500 stands for zero in the data rows.
Here is a table of points, one per row:
[409 402 556 600 526 477 453 505 417 474 649 619 387 342 536 420 424 393 365 307 475 466 517 464
 490 449 536 347 413 363 504 453 466 550 425 511 581 422 473 359 596 619 430 545 411 561 500 514
 410 756 662 431 595 405 551 367 655 520 409 830 442 279 499 424]
[331 475 487 323 439 747 639 413 605 736 201 606 463 418 518 531 413 502 630 427 795 236 663 281
 709 712 588 441 683 429 634 518 311 373 332 725 524 507 641 286 324 438 607 538 495 718 541 47
 436 473 463 174 494 366 480 401 602 478 791 468 399 551 743 558]
[578 734 840 560 484 877 555 312 496 357 521 458 893 349 332 477 538 526 478 458 570 512 297 364
 535 594 241 272 537 297 379 545 616 472 727 599 503 655 291 385 298 529 496 700 383 485 296 495
 541 414 259 469 323 694 411 564 463 422 636 353 258 578 798 645]
[302 485 344 261 482 327 247 687 607 406 491 451 199 434 427 612 652 513 440 514 155 621 667 825
 450 475 548 701 183 445 481 636 444 509 500 416 521 627 581 556 443 569 515 392 397 383 689 598
 486 374 493 709 315 508 671 654 446 740 395 664 232 499 490 525]
[613 557 425 593 621 448 517 601 499 377 635 503 317 436 528 337 599 280 350 407 424 575 411 438
 425 733 554 290 417 532 416 587 418 740 672 413 384 463 513 343 528 516 550 414 703 410 692 760
 374 527 457 501 502 580 665 430 591 502 530 691 276 359 548 241]
[908 522 338 644 604 585 378 178 291 443 603 530 653 77 435 595 336 404 394 776 374 400 414 445
 397 463 348 118 549 505 500 476 440 518 308 451 558 461 452 396 428 494 480 554 315 451 392 412
 565 452 641 412 647 662 389 394 281 517 572 467 389 374 447 439]
[481 282 650 649 418 438 648 266 623 581 534 531 788 521 533 617 566 492 570 284 675 318 461 522
 375 709 530 456 559 459 343 399 445 395 449 405 512 633 438 562 460 466 451 514 321 665 357 308
 487 515 615 253 495 271 515 405 414 459 561 632 625 447 689 563]
[249 586 256 364 515 390 506 671 443 563 434 433 379 532 623 375 433 719 476 567 439 695 517 622
 625 606 668 481 560 570 508 390 486 464 492 579 355 327 405 395 417 426 533 584 651 439 568 570
 479 547 473 443 379 392 456 810 940 451 497 405 433 475 465 549]
[540 303 498 522 465 424 441 534 491 479 579 443 592 599 812 362 379 569 499 586 623 667 339 528
 520 324 487 689 586 722 520 534 535 460 488 547 525 514 588 396 660 558 413 459 705 505 452 418
 644 614 609 549 579 508 580 396 430 505 329 301 892 444 241 456]
[702 541 345 514 523 537 590 389 391 402 654 438 193 475 435 539 586 210 535 580 488 447 684 455
 598 462 653 474 411 403 437 403 360 612 413 590 419 415 659 482 609 723 474 425 464 392 459 516
 404 653 479 616 469 575 652 392 365 403 365 569 559 607 479 418]
[561 571 517 330 557 605 601 297 288 395 418 563 422 519 401 975 335 517 806 874 509 466 576 508
 459 351 563 458 632 344 610 455 588 501 294 499 540 304 718 635 525 416 550 433 352 441 373 395
 637 329 563 435 355 461 422 580 193 644 557 235 421 886 448 645]
[492 384 341 650 446 548 510 673 625 553 744 278 232 559 380 525 466 553 514 689 508 680 552 629
 291 542 471 631 515 435 474 514 423 693 517 625 409 336 486 573 452 551 504 400 553 535 806 818
 630 508 633 649 430 256 580 650 635 460 390 621 561 509 318 305]
[379 645 415 186 451 440 498 831 497 604 260 469 565 663 521 330 468 771 590 396 413 369 521 484
 539 532 618 644 565 499 592 521 492 450 574 571 536 435 472 433 443 413 628 578 628 610 554 552
 424 596 387 613 622 623 614 585 870 495 564 430 522 365 497 596]
[429 294 672 675 545 391 531 556 497 607 579 703 423 620 702 468 385 578 482 376 694 558 532 545
 572 331 610 552 628 601 604 456 524 514 602 472 549 410 556 443 676 603 436 309 806 519 390 569
 459 589 535 675 652 322 412 354 582 434 412 379 798 645 412 347]
[514 711 401 307 502 454 435 580 509 205 304 399 660 466 94 430 695 627 574 515 442 525 448 568
 357 717 492 416 496 655 447 717 596 418 546 573 491 791 467 755 340 622 518 577 403 387 590 436
 660 368 395 454 394 717 660 959 149 409 594 381 171 467 478 690]
[412 552 592 649 466 407 514 521 590 664 471 613 653 653 736 455 442 435 539 200 493 400 595 503
 651 390 333 577 565 554 622 343 531 599 493 415 571 570 415 490 606 295 484 388 574 532 402 417
 181 556 403 428 587 607 323 229 506 529 442 392 581 431 579 413]
[620 438 796 560 479 573 664 472 433 587 366 480 775 478 403 457 552 437 233 518 272 377 301 308
 489 278 371 675 375 506 423 526 699 221 372 204 662 700 398 795 553 472 592 733 200 687 323 371
 368 471 533 555 587 554 282 415 424 617 627 881 698 422 401 658]
[609 567 629 507 452 454 447 391 488 562 457 586 540 675 462 592 575 519 563 588 667 394 564 451
 427 362 416 467 597 550 633 427 608 522 561 450 461 446 463 513 526 342 472 538 563 490 422 495
 632 426 408 561 580 476 395 408 501 433 484 280 624 618 457 515]
[383 451 600 416 515 496 276 608 599 480 288 563 666 444 491 264 487 603 383 361 356 687 445 489
 695 227 423 722 337 498 573 615 601 487 557 388 494 598 505 576 558 292 284 613 402 492 500 562
 618 394 500 507 489 599 570 520 365 517 478 498 506 595 536 855]
[488 501 299 689 510 381 549 516 612 525 812 334 201 742 631 639 671 352 580 574 628 609 495 570
 397 741 549 589 393 633 300 484 419 501 678 565 403 386 479 628 559 654 586 306 674 298 695 747
 563 438 489 567 507 423 371 487 589 463 366 522 613 449 475 158]
There is one direction along which these points spread out most. Take the direction at right angles to it along which they spread out most. Go by this last direction. Where along it does each point below lie, from 0 to 99? The average is 50, and the first point in the table lies past the average. One standard deviation of the points above along it is 16.
[578 734 840 560 484 877 555 312 496 357 521 458 893 349 332 477 538 526 478 458 570 512 297 364
 535 594 241 272 537 297 379 545 616 472 727 599 503 655 291 385 298 529 496 700 383 485 296 495
 541 414 259 469 323 694 411 564 463 422 636 353 258 578 798 645] 39
[412 552 592 649 466 407 514 521 590 664 471 613 653 653 736 455 442 435 539 200 493 400 595 503
 651 390 333 577 565 554 622 343 531 599 493 415 571 570 415 490 606 295 484 388 574 532 402 417
 181 556 403 428 587 607 323 229 506 529 442 392 581 431 579 413] 74
[620 438 796 560 479 573 664 472 433 587 366 480 775 478 403 457 552 437 233 518 272 377 301 308
 489 278 371 675 375 506 423 526 699 221 372 204 662 700 398 795 553 472 592 733 200 687 323 371
 368 471 533 555 587 554 282 415 424 617 627 881 698 422 401 658] 59
[331 475 487 323 439 747 639 413 605 736 201 606 463 418 518 531 413 502 630 427 795 236 663 281
 709 712 588 441 683 429 634 518 311 373 332 725 524 507 641 286 324 438 607 538 495 718 541 47
 436 473 463 174 494 366 480 401 602 478 791 468 399 551 743 558] 62
[609 567 629 507 452 454 447 391 488 562 457 586 540 675 462 592 575 519 563 588 667 394 564 451
 427 362 416 467 597 550 633 427 608 522 561 450 461 446 463 513 526 342 472 538 563 490 422 495
 632 426 408 561 580 476 395 408 501 433 484 280 624 618 457 515] 59
[429 294 672 675 545 391 531 556 497 607 579 703 423 620 702 468 385 578 482 376 694 558 532 545
 572 331 610 552 628 601 604 456 524 514 602 472 549 410 556 443 676 603 436 309 806 519 390 569
 459 589 535 675 652 322 412 354 582 434 412 379 798 645 412 347] 77
[514 711 401 307 502 454 435 580 509 205 304 399 660 466 94 430 695 627 574 515 442 525 448 568
 357 717 492 416 496 655 447 717 596 418 546 573 491 791 467 755 340 622 518 577 403 387 590 436
 660 368 395 454 394 717 660 959 149 409 594 381 171 467 478 690] 10
